Each path below is one point turned by a fixed rotation once a step. After each direction that follows a path, write how fast that rotation turns it, in degrees per step (0 if it stays still).
Each turn is a multiple of 5 degrees from 10 to 175, or 0.
Each row of a path follows its step; steps can be skipped.
path 1
step 1: [-12.1   3.9 -14.7 -15.3  -3.0  13.6  -6.4 -10.6 -18.6   2.4  21.0 -18.9
  31.7  -9.4  12.9  25.2  -0.6  47.6 -26.8  10.4   7.7 -35.4  -1.1   5.5
  -8.9 -17.6 -12.1   4.5  -0.5  -3.0 -19.1  25.5   2.7 -20.8  25.2  17.0
 -27.7 -11.8 -21.3  10.1  24.6  -6.7 -15.0 -19.3 -27.3  -7.7]
step 2: [-18.7   6.7 -12.6 -21.4  15.4   7.6 -25.0   2.3   5.3  -5.7 -18.9 -28.5
  17.3 -40.3  30.5   8.1 -26.8  19.8  22.4  -6.8  20.2 -29.6   2.9   6.2
 -25.5  -4.1 -28.1 -27.1 -12.1  -4.6 -12.9   8.4  -5.0 -12.9   7.6  17.9
  -6.7   4.4   1.0 -14.1   9.3  27.7 -16.0   8.7 -32.8 -12.1]
step 3: [-22.3 -21.8  -4.5  -3.1   6.7  -5.0 -23.4  -7.4   5.8 -21.2  10.0  -3.5
  -6.9 -26.5  16.4  14.0   3.3  -0.9   9.1   7.3  22.6  -7.4  22.9  16.4
 -14.7  12.3   2.1 -22.9   1.7  -5.1 -13.1  41.9   6.9 -17.9 -19.4  34.6
 -16.7 -17.6  48.5  -9.6  39.9  12.3   7.7  -5.3 -13.7   1.0]
step 8: [-12.1  32.6  14.5   1.5  16.9  10.3  -4.3  24.1 -39.8  12.4  39.7 -19.9
   0.2  19.6   4.6   1.9   0.2   4.8  27.5 -19.2  11.2   3.7  -5.6  13.6
  -7.3 -30.9   7.1 -12.7  -9.5 -11.7  -6.2  34.3  18.6 -18.9 -16.9  10.6
  10.5  -1.3  19.3   8.5  18.3  36.8   0.9  -3.5 -23.2  10.3]
step 10: [-19.6   9.4  27.5 -23.5  -7.1  32.2 -46.1  -3.3 -19.2  21.5 -31.4 -17.2
  13.3 -16.4   8.2   4.7   7.5  11.0  33.4  12.9  13.8  -2.1 -11.4   9.8
  -3.1   3.1  -7.6   3.5  -5.6 -36.3  -9.3 -15.3   0.2 -29.1   0.5  18.3
 -15.0   4.4  -0.4   2.4   1.3  28.6   1.5 -24.8 -13.4 -20.0]
step 11: [ -9.4 -11.4   9.6 -20.6  -9.5  10.3 -28.5 -29.1   8.3 -10.5 -22.0 -15.6
  -0.2   0.7  20.7  13.1  27.0  23.0   1.4  34.1  14.8 -15.0   2.9   5.9
  -5.1   5.5   8.9   5.5 -21.7   6.6 -18.9  19.5  22.2  -5.8 -17.9  -0.4
 -45.8  -8.9   6.5  -3.4  28.0  28.4   5.2 -38.7  -1.6  10.0]
step 12: [ -5.0  16.7  19.3 -13.0   0.3  22.5 -30.4 -14.1  34.8 -17.9  12.4 -29.4
 -13.8 -16.3  38.2  -6.3   2.5  24.1  -0.1   6.2 -13.5 -18.6   0.2  20.8
 -29.6   2.2 -23.1  -3.1  -2.8  -2.3   5.9   1.1   5.5   1.8  17.3  -0.9
 -41.4   0.4  10.0 -30.4   1.5  22.9   2.0   0.4  28.3  14.3]
step 13: [-26.0  -1.7   8.6  18.0   6.9   1.2 -33.9 -36.8  12.1  24.8  47.2   0.0
 -16.7   0.4  10.4  11.5   0.6  -0.7  12.1   3.4   9.2 -33.4   5.2  36.7
 -28.9  -9.6  -1.1 -21.0  -4.3  -8.8  -1.0  38.4  23.4 -13.7  11.8  -5.4
 -11.7  -6.3  -3.4 -18.5   6.7  -6.3  -2.3   6.1  12.4  14.4]
step 15: [-33.8   4.9  17.6  -4.3  21.8  -5.5 -30.0  19.8  -9.4  23.0 -11.4  -0.1
   0.1  -5.5  -4.7  19.7  -2.2   4.0  11.2 -29.8  45.0 -24.8  -7.6   0.4
 -29.8   5.5 -19.5  -5.2 -11.6  22.4  -6.2 -10.9   5.5 -23.2   7.8  31.6
   8.2 -14.2  19.2 -16.0   7.1 -17.3 -34.0  10.6   3.3 -15.9]
[-2.7  7.2  2.5 -0.2  8.1 -0.1  7.0  0.4 -3.0 -2.5 -1.6  0.9  5.9 -5.0
 -0.7 -9.5  1.6 -5.6 14.0 -7.7 -3.5 -7.5 -3.2 -4.0 -2.7 -1.0  0.6 -1.9
 -4.3 -1.5  2.5 -3.6 -7.3  1.2  4.1 -5.2 -7.1  2.2 -3.2  3.1 -2.2 13.1
  6.3  3.6  2.5  0.0]
175
[  1.0   9.4  -3.1   2.9  -1.3   1.4  -2.4   5.7  -9.1   3.4  -3.6   6.0
  -0.8   6.7   3.3   2.3   1.7   7.1  -0.7 -16.9   3.0  -0.5  -5.0  -5.4
   0.5   0.4   7.8   8.1  -1.2   1.4   4.4   3.6   4.2   4.4  -1.5   4.7
   6.6   2.4   3.1   7.6  -6.8  -3.4   0.3  -0.6   4.6   4.1]
40
[  4.5  -3.9  -4.0   3.0   2.5   7.3   3.4  -3.1   4.7  10.7  12.3   6.5
   1.9   4.8  -3.8 -11.1   2.6   3.2   8.0  -3.3  -7.3   6.0  -1.7   8.5
   0.8   2.2   2.8   3.7   5.2  -8.8  -4.3   5.1  -0.1  -3.6   1.9   7.3
  -0.7  -1.7  -2.8  -1.5  -1.5  -4.3   1.3   3.2   1.1  -3.5]
80
[  2.5  -1.5   5.4   1.0  -4.0   6.9   1.7  -1.8   3.2  -6.6  -4.5  -2.4
   2.7  -5.1   6.9  -1.8  -8.8   3.7  -1.9   3.3   5.9   0.6  -2.4  -2.3
   5.6  -2.9  -1.4  10.0  -9.0 -12.1   0.2   6.6   2.8  -0.2  -1.0   7.1
  -4.0   0.5  -7.5   5.5  -0.2   0.1   8.8   3.6  -9.9   2.2]
40
[ -9.4  -6.1  -0.3   2.5   1.5  -0.7  -0.2  12.3  -4.9   2.2   3.1  -2.2
  -1.4  -0.9  -0.1  -2.5  -3.4   1.6   4.8  -2.4   9.0  -4.1   6.7   4.0
  10.2   2.9  -4.9  -2.3   0.5   0.6  -4.0   6.5 -12.0  -1.3  -7.7  -2.2
   0.1   5.1   8.4   1.9  -6.5  -4.0  -0.6   5.1  -6.4  -4.6]
60
[  4.7  -2.1   6.7  -6.7   3.4   2.6  -3.1   0.0   0.4   5.6  -2.2   5.5
  -3.1  -4.6   6.7   1.6  -0.9  -5.4  -0.9  -5.2 -10.8   0.4   4.9   1.8
   9.7   7.3   5.3  -0.4  -2.2   8.7   9.9   0.3   5.7  -3.8   0.2  -0.7
  -7.3  -5.7   3.6   0.0  -4.6   0.8   0.6  -3.7 -11.4  -6.0]
55
